One turn moves every row onto another: examples first, then more rows asked:
ropen: 13  -10  -4  3  7  5  3  -2  -12  10  -24  12  26  -17  5  -9  5  -35  20  24  -2  -6  25
vakub: 6  30  2  2  -7  -6  -7  16  24  14  12  13  -13  7  27  -8  5  -10  16  8  -4  3  -9
Befa: 9  8  -9  20  12  -12  -12  9  10  45  -15  -7  7  -8  12  -13  5  -11  16  23  -14  -11  3
zadun: -12  5  4  -3  21  -21  -5  1  3  7  3  -11  12  -11  12  -11  -11  -17  39  32  -3  10  3
gor: -12  11  -21  8  8  0  -15  26  18  -13  -22  8  17  9  10  -2  -2  -24  2  2  -6  -26  27
bute: 4  -3  -10  15  19  -22  -8  11  6  31  -13  -8  19  -19  16  1  -5  3  28  24  -8  -4  6
zopip: -13  8  5  -8  14  -6  -9  -8  5  8  0  -16  -3  -3  9  -26  1  -30  39  23  4  6  13
zad: 10  9  -15  2  18  -22  -11  3  10  31  -19  -4  27  -8  1  -5  -12  8  29  21  -7  -8  16
kad: -10  25  -6  -10  -10  -1  -13  2  15  -15  -4  -6  8  -12  21  -19  12  -10  14  -16  13  4  23
kob: 6  48  -4  11  -2  -11  -4  19  12  11  -3  9  -13  0  28  16  10  -15  24  9  3  -15  3
beki: 2  14  -11  6  -1  -28  -16  19  -3  -10  -17  17  13  -3  8  16  11  -28  -4  -2  -4  -17  25
Soton: 7  -5  -16  6  1  -9  -3  25  18  8  -10  24  14  4  15  18  5  -30  2  2  -10  -21  18
mes: -9  23  -4  -11  -12  -3  -23  -2  8  -20  -9  12  3  -10  15  -7  9  -3  32  -4  19  -18  15
ruva: 10  45  -9  5  -2  2  2  19  1  7  5  9  -4  16  20  -5  -7  -20  -3  14  -2  -3  9
ludig: 9  46  -10  4  -8  3  7  15  21  13  4  2  5  -9  31  -3  0  -12  5  4  0  -21  1
Lukid: 16  -9  -2  1  10  -9  4  2  -16  4  -15  4  26  -24  12  0  -3  -15  31  32  2  8  13
Vikat: -1  22  2  -5  25  -28  -9  5  8  3  -14  -12  14  0  3  -14  -11  -19  34  34  -7  15  12
naz: 26  6  -8  -9  13  -2  3  3  -7  4  -26  -2  20  -12  3  3  -7  -13  36  40  3  2  20
Lat: -1  -5  -6  -15  -10  5  -14  5  13  -20  -8  8  -2  -2  16  -6  17  -15  30  -5  13  7  26
Budo: 1  27  -12  4  -7  16  -10  8  9  -3  -20  8  3  2  21  -14  9  0  29  -10  17  5  32
kog: 3  15  -17  5  2  -4  5  26  12  -13  -18  2  19  -12  20  12  9  -40  1  -3  -4  -15  30

kob turns into -> beki
Lat turns into -> vakub
And these:
Lukid turns into -> zadun
Befa turns into -> ropen
Budo turns into -> ruva
zad turns into -> naz
kog turns into -> kad

